In the data rows, zero lies at 4.5, halfway between 4 and 5.
Every row has a hidden score. In each pair, how much higher is the second row's than the first's? 15 means about the same, 30 much higher and 0 much lower. The score is a weighted sum of the row's numbers plus the product of two more (or one squared), each taken from its middle value.
[2 5 7 7 5 3 4 5 5 2 4 4 5 7 4 6 5 5 4 4 7]
[3 2 4 6 5 4 6 5 4 4 4 6 3 5 4 5 7 5 2 3 4] ~ 15
[4 5 5 4 5 7 7 5 4 4 5 8 9 5 6 6 4 5 6 3 5]
[3 6 5 3 4 6 5 2 5 4 5 5 6 4 4 5 4 5 4 3 4] ~ 7
[3 5 4 5 4 5 7 3 6 3 5 6 3 5 2 6 4 6 3 3 5]
[3 3 4 5 4 5 4 6 7 6 4 5 3 5 5 5 6 3 3 4 5] ~ 19
[6 7 3 1 5 5 4 2 3 4 4 2 5 3 7 4 3 6 5 4 2]
[5 5 3 4 5 5 6 4 5 3 3 5 3 3 4 5 6 2 4 5 4] ~ 15
[5 5 4 3 4 5 4 2 3 6 6 4 4 3 4 5 4 5 4 6 4]
[4 4 6 7 4 3 4 5 5 3 4 6 4 7 4 4 5 4 3 4 9] ~ 21
[6 6 6 1 5 6 4 3 4 5 6 4 6 4 5 5 4 8 4 3 4]
[5 5 3 4 5 6 7 3 5 2 5 7 7 4 4 5 4 6 7 2 5] ~ 14
[6 6 0 1 5 4 4 5 2 7 1 3 3 1 7 4 2 2 4 8 0]
[6 5 5 3 4 6 4 2 4 4 6 5 4 4 4 4 2 7 8 2 4] ~ 14
[3 4 3 4 6 4 7 4 6 4 4 6 3 5 3 4 6 4 4 4 4]
[4 5 2 3 6 4 6 5 5 5 4 3 4 3 4 5 5 5 5 5 4] ~ 13
[6 5 5 4 4 7 6 3 5 5 7 7 6 5 5 4 6 6 7 1 3]
[3 6 5 5 4 2 3 4 3 2 6 4 6 6 5 4 4 4 4 4 6] ~ 17
[2 4 5 6 5 3 5 3 6 3 5 6 4 6 4 5 4 5 2 3 6]
[6 6 4 3 4 7 4 2 5 4 6 3 4 4 5 4 4 6 3 2 3] ~ 29
[3 4 4 5 5 3 3 7 2 7 2 0 4 5 5 3 4 3 5 7 5]
[4 3 5 6 7 2 4 6 3 5 3 2 3 5 3 4 4 2 5 6 7] ~ 19
[2 5 6 7 4 1 4 7 3 3 5 3 6 6 5 4 3 5 4 5 8]
[5 1 4 4 6 4 5 6 5 4 2 3 3 3 5 6 5 2 3 7 2] ~ 13
[3 3 5 8 5 1 4 7 3 5 3 3 3 5 2 5 8 3 5 5 7]
[4 4 5 4 4 6 5 4 5 3 5 7 3 3 3 5 5 5 4 4 5] ~ 15
[6 4 2 5 6 6 4 5 4 4 1 4 3 2 5 3 5 1 3 7 4]
[6 4 2 4 6 3 4 5 4 7 2 3 3 1 4 4 4 2 3 7 4] ~ 11
[5 4 5 2 4 6 4 2 2 6 5 3 5 2 6 6 3 4 2 5 4]
[3 4 7 7 5 1 6 7 4 4 5 3 4 6 3 4 4 6 4 6 7] ~ 15
[6 6 6 2 4 8 4 3 5 5 6 6 5 5 7 4 4 7 5 2 5]
[7 4 1 6 4 4 4 6 2 6 1 3 1 2 3 3 7 1 2 8 1] ~ 14
[4 6 4 3 4 7 5 3 4 5 4 4 6 4 5 4 3 5 4 4 3]
[5 4 3 3 5 4 3 4 4 5 4 4 6 4 5 6 4 4 3 5 5] ~ 18
[2 3 5 5 4 6 6 3 5 4 5 6 4 4 3 5 5 5 0 2 5]
[6 6 5 4 5 5 3 4 4 2 6 8 8 6 4 5 3 7 6 3 5] ~ 18
[4 6 4 3 6 6 4 1 5 3 6 5 5 5 4 5 5 7 7 3 5]
[7 4 2 5 6 4 5 7 3 8 0 3 3 1 4 3 5 0 4 8 3] ~ 22
[2 7 6 5 4 4 4 4 3 6 6 3 5 5 4 6 2 5 4 4 6]
[4 2 3 4 5 4 5 5 5 3 4 3 2 4 2 4 6 5 4 4 4] ~ 19
[2 6 5 6 6 3 7 5 4 3 6 4 6 8 5 6 5 5 5 4 7]
[4 4 3 4 5 4 4 4 4 4 2 4 3 3 3 3 4 3 3 6 5] ~ 19
[4 5 4 6 5 3 4 5 3 3 4 3 6 4 5 4 3 5 4 5 6]
[1 7 8 8 3 2 6 7 4 5 7 4 6 9 6 4 6 3 5 5 8] ~ 13
[6 5 3 4 5 3 4 5 2 6 2 2 4 2 2 4 5 0 4 7 2]
[4 5 4 3 4 6 3 3 5 4 6 6 8 5 5 5 3 7 7 2 5] ~ 9
[7 2 7 6 3 4 2 6 8 5 5 4 5 7 6 2 5 5 4 6 5]
[4 7 5 3 4 6 3 3 4 4 5 5 6 4 6 5 3 6 7 4 4] ~ 14
[6 3 1 4 5 4 3 6 2 6 1 2 3 1 3 6 4 2 3 8 1]
[6 6 3 3 3 5 4 3 4 6 5 3 5 4 7 5 4 3 4 5 3] ~ 15
[7 3 6 4 3 6 5 6 9 5 5 6 4 5 7 4 4 3 4 6 2]
[6 3 3 3 4 6 4 4 3 4 2 5 4 2 5 6 6 3 4 7 1] ~ 21
[2 6 7 8 4 3 5 7 4 2 6 3 7 7 5 3 6 5 5 4 6]
[5 5 4 5 4 4 5 4 4 6 4 3 3 3 4 4 6 2 3 6 4] ~ 12
[5 3 3 5 5 5 4 3 4 3 3 2 4 3 4 4 7 2 3 5 3]
[4 2 2 4 3 4 4 4 3 4 3 3 6 3 2 5 5 2 3 6 3] ~ 15
[7 4 8 7 3 3 4 9 8 4 6 6 6 9 8 3 4 6 4 5 4]
[3 4 5 4 3 3 5 5 7 4 4 6 3 6 4 5 5 7 1 3 5] ~ 19
[3 4 6 7 3 3 4 4 3 5 5 4 3 7 3 5 5 2 4 5 5]
[2 7 8 5 4 2 6 6 3 5 6 4 8 7 6 3 3 5 5 5 7] ~ 13
[3 3 4 6 7 5 6 4 4 5 3 6 4 4 2 4 7 4 3 6 5]
[5 5 5 3 3 7 3 2 5 4 5 5 4 4 5 5 4 5 7 4 5] ~ 6
[3 3 5 5 4 3 4 3 5 4 4 5 2 5 3 5 5 5 3 3 4]
[5 3 3 5 5 4 4 5 4 6 1 5 2 3 2 4 5 4 2 4 5] ~ 18
[5 5 3 1 4 4 4 4 3 4 5 4 4 3 7 6 3 4 4 5 2]
[4 3 4 6 5 3 2 4 4 3 4 2 5 6 2 5 5 4 4 5 7] ~ 14
[1 4 6 7 3 2 4 6 4 3 4 4 5 8 3 5 6 5 5 5 6]
[2 4 4 5 4 3 6 4 6 4 5 5 3 5 2 5 7 5 3 4 6] ~ 19
[5 4 4 3 5 8 4 3 4 1 7 6 6 5 5 6 3 6 6 3 3]
[5 6 5 3 4 7 5 1 4 5 7 6 6 3 6 3 4 6 7 3 3] ~ 12
[3 6 6 5 5 3 4 7 5 4 4 5 3 4 3 5 5 4 5 4 7]
[4 4 2 6 6 4 5 5 5 5 4 4 3 4 4 4 5 6 4 5 4] ~ 6
[7 3 8 6 4 5 4 8 9 5 7 4 6 7 8 4 4 4 5 7 4]
[5 7 6 3 6 4 6 4 4 4 6 5 7 5 6 4 2 6 6 3 3] ~ 15
[7 5 3 4 4 3 3 5 3 5 1 3 3 2 4 4 6 2 3 8 3]
[5 4 2 5 5 5 4 4 3 4 3 4 3 4 2 6 4 4 4 5 5] ~ 12
[4 2 2 6 4 3 5 6 5 5 3 5 3 3 4 5 7 2 2 5 4]
[2 6 6 8 3 4 5 5 4 5 6 3 6 6 4 5 5 6 5 5 6] ~ 5
[4 6 4 3 3 7 4 2 4 4 6 5 5 4 5 5 2 5 7 2 3]
[4 3 3 4 4 4 6 5 6 4 4 5 4 4 4 4 6 4 4 6 5] ~ 18
[3 4 7 8 5 0 3 7 3 2 5 4 5 7 3 5 6 6 4 6 7]
[4 5 3 5 5 5 6 6 6 4 4 5 4 4 3 4 5 5 1 3 5] ~ 27
[5 4 6 4 5 5 4 2 5 5 6 6 5 5 5 4 4 6 7 3 4]
[2 3 6 6 4 3 3 5 3 3 5 5 4 7 3 4 7 5 4 5 7] ~ 18
[5 5 5 4 3 6 5 2 3 5 5 6 7 5 4 4 1 7 8 2 4]
[6 4 1 4 5 3 5 6 3 6 1 3 3 2 6 4 6 1 2 8 2] ~ 24
[6 4 6 2 4 7 4 3 4 4 6 5 6 5 4 4 3 6 6 2 4]
[4 4 3 5 4 3 6 6 5 7 3 3 3 3 3 4 5 2 5 6 5] ~ 13
[2 3 7 6 4 4 4 6 4 2 4 5 3 7 3 5 6 5 3 4 7]
[5 5 4 4 5 4 6 5 5 7 3 3 2 3 2 4 7 3 3 6 5] ~ 15
[2 7 7 8 3 2 3 6 3 5 6 5 6 8 6 4 5 4 4 5 8]
[4 6 5 2 3 6 3 2 5 4 7 5 7 3 4 7 3 7 5 5 4] ~ 13
[2 4 4 5 3 5 6 3 7 2 6 5 3 6 2 7 6 6 2 2 6]
[9 2 6 3 4 6 2 7 9 7 6 7 4 5 8 2 4 6 3 6 1] ~ 15
[3 4 5 5 3 5 5 4 6 2 4 6 4 4 3 6 5 5 3 2 5]
[3 3 7 7 5 3 5 6 4 1 5 3 3 5 4 3 6 4 4 4 7] ~ 21
[2 7 8 6 5 3 6 5 5 4 6 3 5 7 5 5 5 3 5 4 7]
[7 2 7 4 3 6 3 7 9 5 4 7 5 6 7 4 6 6 4 5 2] ~ 13
[3 5 5 5 3 3 6 3 7 3 4 6 5 5 4 6 6 6 4 4 6]
[5 4 4 3 6 5 5 3 4 4 5 5 5 3 6 5 4 6 4 4 4] ~ 17
[7 4 7 7 5 4 3 9 8 5 7 5 4 8 8 4 4 6 5 6 3]
[4 2 2 5 5 3 5 7 5 4 2 4 3 3 3 3 4 2 4 6 3] ~ 15
[2 6 7 8 5 2 4 6 4 4 6 3 9 9 6 5 3 4 4 3 7]
[6 6 5 3 4 6 7 4 5 4 7 8 8 6 5 5 4 4 7 2 5] ~ 29
[6 3 2 5 6 3 4 6 3 6 0 2 2 2 3 4 4 0 3 8 3]
[9 4 6 2 3 7 2 4 9 4 7 6 7 5 7 5 2 6 5 4 0] ~ 13
[7 2 8 4 4 5 4 7 9 4 5 8 4 7 7 4 6 5 3 5 2]
[7 2 5 4 2 5 2 9 9 4 4 5 2 6 5 3 5 4 4 6 3] ~ 22
[5 6 4 3 4 5 5 3 4 4 4 3 4 4 4 5 3 6 4 5 3]
[3 4 3 6 6 3 3 7 2 5 4 4 3 3 5 3 5 2 4 9 6] ~ 20
[4 5 5 4 3 6 6 4 4 5 6 4 7 6 4 4 4 6 8 2 3]
[5 6 5 4 5 7 3 2 6 6 6 7 6 5 4 5 2 6 6 3 4] ~ 19
[5 2 2 5 6 3 5 6 4 5 2 4 2 3 3 4 6 3 3 6 4]
[6 3 9 7 2 3 2 7 9 5 6 6 3 7 6 4 6 6 5 6 4] ~ 9
[4 5 3 5 3 6 5 4 4 4 4 5 4 4 2 5 6 3 2 5 4]
[5 5 5 4 6 6 5 4 6 3 5 5 7 4 5 6 4 5 5 2 4] ~ 16
[3 6 5 4 3 5 4 4 5 4 6 5 3 4 5 5 6 6 4 4 4]
[2 6 6 8 4 3 5 6 3 4 4 5 5 5 7 3 6 4 3 5 7] ~ 11
[5 3 2 2 5 5 5 4 5 4 5 4 5 2 5 6 3 6 5 3 3]
[5 6 6 2 5 7 3 1 5 5 7 4 6 5 5 4 4 6 8 3 4] ~ 14
[9 2 6 4 3 5 3 8 9 4 5 6 5 5 5 4 5 4 5 5 4]
[5 5 6 4 5 7 5 4 5 3 6 5 7 6 6 4 3 6 8 1 4] ~ 10
[4 5 4 4 4 7 6 3 5 5 7 5 7 5 3 5 4 6 6 2 5]
[4 4 4 4 5 5 5 4 5 6 4 5 3 4 3 4 4 3 2 5 4] ~ 19
[2 4 5 4 5 5 6 3 7 4 4 6 4 6 4 6 6 7 4 3 5]
[8 2 6 5 5 4 3 9 6 5 3 4 4 7 6 1 4 4 6 7 4] ~ 21
[2 4 5 6 5 3 4 7 3 5 5 3 4 7 5 4 6 5 5 5 6]
[3 2 2 6 4 3 6 4 5 3 3 4 2 3 2 2 7 4 4 6 5] ~ 16
[4 6 4 2 4 6 3 0 5 5 5 5 5 4 5 6 6 6 6 2 5]
[5 5 5 3 5 8 5 3 4 4 6 5 5 5 5 4 5 6 7 1 6] ~ 18
[6 3 3 6 5 4 4 3 5 3 4 6 3 3 4 5 7 3 4 5 3]
[6 7 4 3 4 7 4 3 3 4 7 6 5 4 5 5 3 8 7 3 4] ~ 6
[2 5 6 6 3 3 4 6 3 4 7 3 6 8 6 6 3 4 4 4 6]
[4 4 5 5 4 5 5 4 6 5 5 6 2 4 3 4 6 6 2 3 5] ~ 20
[4 6 5 3 5 6 6 3 5 4 7 7 7 5 5 5 2 4 6 3 3]
[3 8 7 6 5 5 5 6 4 3 7 3 6 8 7 3 5 5 6 5 7] ~ 20
[6 5 3 3 4 5 4 4 2 7 2 3 4 0 6 4 1 2 4 7 1]
[4 4 5 3 4 6 5 5 4 3 6 6 7 5 4 6 4 6 7 2 4] ~ 19
[4 3 4 6 4 2 4 5 3 4 3 2 4 3 5 4 3 3 4 6 6]
[4 6 4 3 4 4 6 1 4 6 4 4 3 4 4 4 5 5 5 5 4] ~ 14
[6 5 6 4 4 6 3 3 4 4 7 5 7 6 6 5 3 7 8 2 4]
[6 4 3 4 5 3 4 6 4 7 2 3 3 1 5 6 5 0 2 7 3] ~ 21
[4 6 5 3 4 6 4 2 5 3 6 4 4 4 6 5 3 6 4 2 4]
[4 6 3 5 4 4 4 5 6 4 5 3 2 4 4 4 6 4 3 5 4] ~ 14
[4 5 2 5 4 4 5 5 5 3 3 5 2 4 2 5 6 4 2 3 5]
[4 5 5 2 5 5 5 2 4 4 6 4 5 3 4 5 4 5 5 4 5] ~ 10
[6 2 4 4 5 5 6 5 4 5 0 2 4 3 3 5 6 3 3 6 3]
[6 5 3 4 5 5 3 5 4 6 4 4 4 2 5 6 5 4 4 6 3] ~ 15
[3 4 4 4 6 5 7 4 6 4 4 7 2 4 3 6 5 5 1 4 2]
[3 6 7 7 3 3 4 6 3 5 6 2 4 7 5 5 4 4 5 5 7] ~ 14
[4 5 3 3 4 6 4 4 5 6 5 3 5 4 6 6 4 4 3 6 2]
[5 7 4 4 5 7 4 3 4 4 6 6 5 6 6 3 4 6 7 3 4] ~ 18
[5 6 4 3 5 6 5 4 3 5 5 4 5 3 6 6 2 4 4 6 2]
[3 4 7 7 5 3 5 5 3 5 5 3 5 7 5 3 6 5 4 3 6] ~ 15
[2 4 3 5 5 5 5 5 5 5 4 5 3 4 2 5 6 4 3 4 5]
[4 5 5 3 6 5 5 4 6 5 7 7 6 5 3 6 4 4 7 2 3] ~ 18
[2 7 7 7 5 4 5 5 4 4 6 5 5 7 3 4 4 5 5 3 7]
[5 5 5 2 4 4 2 1 3 3 5 4 5 3 6 4 4 4 2 6 4] ~ 17
[6 5 4 3 4 6 4 2 5 4 6 6 6 5 5 6 3 6 6 3 4]
[2 5 6 5 4 5 5 3 6 4 5 7 3 5 2 6 6 6 2 4 3] ~ 12
[5 5 6 2 3 6 5 3 5 4 6 6 4 3 5 5 3 6 7 4 4]
[3 3 4 5 4 6 6 5 6 3 3 6 4 4 4 6 6 5 3 5 4] ~ 14
[3 4 5 5 4 4 6 3 6 3 4 5 3 4 5 5 6 4 3 3 6]
[3 7 6 6 3 3 5 6 2 4 5 2 5 6 5 5 4 5 5 6 5] ~ 10
[6 4 4 3 5 7 4 2 4 3 7 7 8 4 5 4 5 7 7 2 4]
[8 2 5 3 5 6 3 7 9 4 4 5 3 5 7 4 3 4 3 8 0] ~ 13
[6 5 1 5 5 4 4 7 3 6 0 3 2 2 3 4 4 0 4 9 4]
[7 3 0 6 6 3 5 8 4 6 0 3 2 1 3 5 5 3 4 7 3] ~ 9
[4 5 3 5 4 5 5 5 6 4 3 4 2 5 3 5 7 4 3 4 4]
[5 4 5 3 4 5 5 3 4 5 6 4 6 4 5 4 3 6 6 3 5] ~ 10
[4 4 3 6 6 3 5 7 4 4 1 6 2 3 2 3 7 2 3 6 4]
[4 4 3 4 6 5 5 3 5 4 6 7 4 3 5 5 3 4 5 3 5] ~ 10
[5 5 5 4 5 8 5 2 5 5 6 7 7 5 5 5 4 6 6 3 4]
[4 3 2 5 5 5 5 5 5 4 3 5 3 5 3 4 6 4 2 4 5] ~ 16
[5 3 4 5 6 4 5 6 4 5 0 3 4 3 4 5 5 1 2 6 2]
[8 5 7 4 4 7 3 6 8 6 7 8 8 6 7 4 3 6 6 5 2] ~ 14
[5 5 4 3 4 6 4 1 4 4 7 4 5 4 5 4 3 7 5 3 4]
[6 3 2 3 6 4 4 6 3 6 2 3 4 2 5 5 5 1 3 7 4] ~ 22
[2 5 5 7 6 2 4 7 5 4 6 3 5 7 6 5 4 5 6 5 6]
[8 3 1 6 6 4 6 7 4 7 0 3 2 1 5 3 5 0 2 8 3] ~ 19
[1 6 8 8 4 1 4 5 2 3 5 4 6 8 5 5 4 6 5 4 7]
[6 4 5 3 6 7 6 4 5 4 6 6 7 4 4 6 5 6 6 1 4] ~ 24
[4 4 7 4 3 6 6 2 4 3 6 6 6 4 6 4 4 7 5 3 5]
[6 5 7 3 5 6 4 2 5 5 7 5 6 6 5 3 3 4 6 3 4] ~ 22
[4 5 6 2 5 6 5 3 5 5 6 7 7 5 4 4 2 7 8 3 5]
[5 3 4 5 6 2 6 5 2 6 3 3 2 3 4 4 5 3 4 7 5] ~ 16
[6 6 2 4 3 5 6 3 5 4 4 5 4 3 5 6 5 4 5 4 5]
[4 5 3 5 4 4 5 4 4 5 5 5 3 4 6 5 5 3 4 5 3] ~ 13
[4 4 4 6 5 5 6 4 6 5 3 5 3 3 5 4 6 6 3 5 5]
[1 5 6 7 6 1 3 6 3 4 4 1 3 6 5 4 5 4 4 5 8] ~ 26
[6 5 3 3 4 7 4 3 3 6 5 4 5 2 5 5 3 3 5 4 3]
[2 7 6 6 4 2 5 5 5 3 6 5 5 7 4 4 5 5 4 4 7] ~ 18
[4 2 6 6 4 2 4 7 3 3 4 5 4 6 5 4 4 5 7 4 6]
[2 3 4 5 5 5 5 3 6 3 4 6 2 5 3 6 5 6 3 4 4] ~ 13
[5 6 5 3 5 7 3 3 5 4 6 5 6 5 5 4 2 5 8 3 4]
[5 6 3 4 5 6 5 2 3 5 6 3 5 4 4 5 4 6 6 4 2] ~ 8
[9 3 7 3 3 6 3 6 9 5 6 5 5 6 6 4 4 6 5 4 2]
[5 5 5 3 5 5 4 4 5 6 6 4 6 4 5 5 5 6 5 5 3] ~ 10
[8 4 7 3 3 7 3 5 9 4 8 8 7 7 9 3 4 7 5 5 2]
[6 2 6 4 2 5 5 6 9 6 5 8 4 7 7 4 3 8 3 5 2] ~ 8
[5 6 6 3 4 6 2 3 4 4 6 4 6 5 7 4 3 6 7 2 6]
[9 4 5 2 4 5 4 7 7 8 3 4 3 3 9 3 2 4 3 9 0] ~ 9
[5 5 4 1 5 5 3 2 3 6 5 3 4 3 6 5 4 6 5 3 2]
[2 4 5 7 5 3 5 6 3 5 5 4 5 6 2 4 5 3 4 4 8] ~ 16
[5 6 4 2 5 4 3 2 4 6 5 3 5 3 6 6 5 5 5 5 4]
[6 5 5 2 5 7 4 4 5 5 6 5 6 4 5 5 4 5 6 2 5] ~ 20
[2 6 6 7 5 1 4 6 4 4 4 2 4 6 4 4 4 5 4 6 7]
[4 6 5 3 4 6 3 4 4 3 7 4 5 5 6 5 5 6 5 4 4] ~ 18
[4 5 3 4 6 4 4 4 3 6 3 5 4 3 3 4 6 4 3 5 4]
[4 3 4 4 4 4 5 3 6 3 4 3 4 4 4 6 7 6 2 4 4] ~ 11
[4 4 2 4 5 4 4 6 3 5 3 6 3 2 3 5 4 3 5 6 5]
[3 4 7 7 4 1 5 5 4 3 5 4 4 6 4 5 6 5 4 4 7] ~ 8
[6 2 3 5 6 3 5 6 3 5 1 5 1 2 2 6 5 1 4 7 4]
[9 2 8 3 5 6 3 6 9 6 7 7 6 6 7 4 3 7 6 5 3] ~ 1
[6 5 6 2 5 9 4 3 4 4 6 7 6 4 4 4 2 7 7 2 4]
[3 3 4 5 3 6 6 5 6 4 4 5 5 5 3 4 6 5 2 4 6] ~ 14
[5 5 6 5 6 5 5 4 5 6 7 5 7 4 5 5 2 6 8 3 4]
[4 3 3 6 4 5 5 5 6 5 4 7 4 5 2 5 6 3 3 4 5] ~ 26
[3 4 3 4 6 4 5 4 4 6 4 4 2 4 3 6 6 4 2 5 6]
[6 6 6 5 5 5 5 4 5 5 8 3 6 5 6 5 4 6 7 4 4] ~ 11
[5 5 4 2 4 6 2 3 5 5 6 4 6 3 4 5 4 6 4 3 4]
[4 2 4 4 5 4 5 4 5 5 2 4 3 4 4 5 7 5 3 4 3] ~ 8
[7 6 0 3 5 3 5 4 1 8 2 2 4 0 4 3 2 0 3 9 1]
[4 5 4 3 5 5 5 5 3 7 4 5 5 2 5 4 4 5 4 5 3] ~ 12
[2 6 5 5 3 5 5 5 6 4 6 6 3 5 3 6 7 4 3 2 3]
[4 3 4 4 4 4 6 4 4 4 3 4 4 4 4 5 3 5 3 5 5] ~ 7
[5 3 3 5 4 4 5 6 4 4 2 3 3 3 3 4 6 2 3 7 4]
[5 8 5 3 4 9 5 3 4 4 5 7 5 4 4 6 4 5 6 2 4] ~ 15
[6 5 3 2 5 4 5 3 4 5 4 3 4 3 6 5 3 4 4 6 3]
[3 4 5 6 5 3 5 5 3 3 4 5 4 5 4 4 5 3 5 6 7] ~ 20
[4 1 6 7 6 2 2 7 3 3 2 2 2 6 4 4 4 1 5 5 6]
[4 3 4 7 5 2 3 5 3 5 3 2 6 4 4 2 6 3 3 6 5] ~ 11
[2 4 6 8 4 3 5 6 5 3 4 5 2 6 3 4 5 4 4 6 7]
[5 4 3 3 3 7 4 5 4 5 5 5 3 2 4 4 5 3 5 4 3] ~ 20
[2 7 6 8 4 3 5 6 4 5 6 5 6 9 6 5 5 5 3 3 8]
[5 6 3 3 5 7 3 4 4 4 7 6 7 4 4 5 4 6 8 1 5] ~ 21
[3 6 5 6 5 2 5 6 3 5 5 3 4 6 6 4 7 5 4 4 6]
[5 6 3 2 3 5 3 3 3 5 5 4 5 2 7 7 3 5 4 5 4] ~ 12
[5 5 4 3 4 6 4 5 3 7 4 5 4 2 6 4 5 6 5 5 4]
[4 3 2 5 4 4 5 4 4 4 2 5 4 3 3 4 6 3 3 6 4] ~ 20
[3 4 3 5 4 4 5 5 6 5 2 3 3 5 3 4 6 3 4 5 5]
[4 4 3 3 4 5 3 4 4 5 4 5 4 3 6 5 3 5 4 5 3] ~ 13
[5 7 5 2 3 6 4 4 5 3 6 4 7 6 6 4 4 7 6 3 6]
[4 5 4 6 5 3 5 5 4 5 5 3 4 5 5 4 3 5 5 6 7] ~ 7
[3 5 2 5 4 4 6 6 6 3 2 3 2 4 4 4 4 4 3 5 5]
[3 2 3 6 4 3 5 5 5 4 2 5 3 3 4 6 6 3 4 4 5] ~ 4
[4 7 7 5 4 4 4 5 2 4 5 3 5 6 5 4 4 4 5 6 6]
[4 5 4 6 5 3 3 5 3 4 2 2 4 6 3 4 4 3 5 5 7] ~ 16
[4 3 3 5 5 3 7 5 4 5 3 5 2 3 5 4 4 4 3 6 3]
[3 4 4 7 5 4 3 4 4 3 4 3 4 8 2 6 7 4 4 4 8] ~ 21
[3 3 4 6 4 3 4 5 4 4 3 4 2 4 2 3 5 3 3 6 4]
[4 5 6 2 3 6 4 3 4 4 5 5 6 5 5 5 2 7 8 2 5] ~ 13
[5 4 6 3 5 6 3 3 4 3 6 6 7 3 4 4 4 7 6 1 5]
[4 4 3 5 7 4 5 4 5 5 3 3 4 3 2 6 5 2 4 5 4] ~ 14
[2 5 3 5 5 6 7 3 6 4 5 5 4 4 3 5 6 6 2 3 4]
[3 2 4 8 7 2 4 6 3 3 2 2 3 6 2 3 4 1 4 6 7] ~ 17
[4 4 3 5 3 4 6 4 5 5 4 6 4 4 3 7 6 5 2 4 5]
[5 6 3 3 4 4 4 3 4 4 4 5 4 3 6 5 3 4 5 5 4] ~ 17
[2 4 4 6 4 2 3 6 4 5 5 4 3 6 4 4 5 5 4 5 7]
[2 6 7 6 5 2 4 6 3 6 4 5 5 7 4 6 7 4 5 6 7] ~ 21
[5 5 4 3 4 7 6 4 6 3 5 6 6 6 5 4 2 6 8 1 4]
[4 3 5 6 5 1 4 7 2 4 4 3 4 5 3 3 6 1 5 7 6] ~ 22
[5 6 6 3 5 7 4 2 3 5 7 6 5 5 4 5 2 6 5 1 4]
[1 4 6 7 3 2 4 5 4 5 4 5 3 6 5 3 7 4 3 6 6] ~ 12
[6 6 4 3 4 8 5 2 5 5 5 7 7 5 5 5 4 5 7 3 4]
[3 4 5 5 5 5 7 3 4 4 4 4 3 4 5 5 7 3 3 5 3] ~ 6
[8 1 6 4 3 5 4 8 9 8 3 4 4 5 7 4 3 3 4 5 1]
[6 6 3 3 5 6 4 4 5 5 4 3 6 3 4 4 4 5 4 5 4] ~ 20
[5 6 4 3 5 7 5 3 3 5 6 4 6 6 5 5 5 6 8 4 4]
[4 2 3 6 4 4 4 4 6 4 3 6 3 3 3 3 5 3 3 5 5] ~ 16
[3 3 5 7 6 2 4 8 3 4 4 3 4 6 2 5 4 4 4 4 7]
[6 5 4 4 4 5 5 4 3 7 3 4 3 2 4 5 2 4 4 6 3] ~ 9
[4 5 5 2 5 7 4 3 4 6 7 5 5 5 6 4 3 8 7 2 6]
[6 5 4 1 5 5 5 4 4 4 6 7 7 5 6 4 3 6 8 3 3] ~ 19
[3 4 4 4 4 5 6 2 5 5 4 7 3 5 3 4 6 6 1 4 5]
[7 4 6 2 3 5 4 7 8 7 5 7 4 6 7 4 2 5 4 6 1] ~ 15
[3 4 4 4 3 5 6 2 6 4 6 5 4 5 2 6 5 6 2 2 5]
[3 6 7 5 5 3 5 5 4 4 6 5 5 6 5 5 4 6 4 5 6] ~ 15
[6 6 3 4 4 7 3 2 5 5 6 4 6 3 3 4 4 7 8 2 5]
[4 6 4 4 4 5 7 3 6 5 5 6 5 5 5 5 5 4 5 5 5] ~ 18
[2 4 5 7 5 3 5 5 5 4 6 4 3 5 4 4 7 4 4 4 8]
[5 6 4 4 3 8 6 3 5 5 7 7 7 5 6 4 3 5 8 3 5] ~ 13
[6 3 1 5 4 3 4 5 4 2 3 3 3 3 4 5 4 4 3 5 4]
[3 4 5 6 5 2 4 5 3 5 4 3 4 6 5 5 5 3 5 5 7] ~ 13
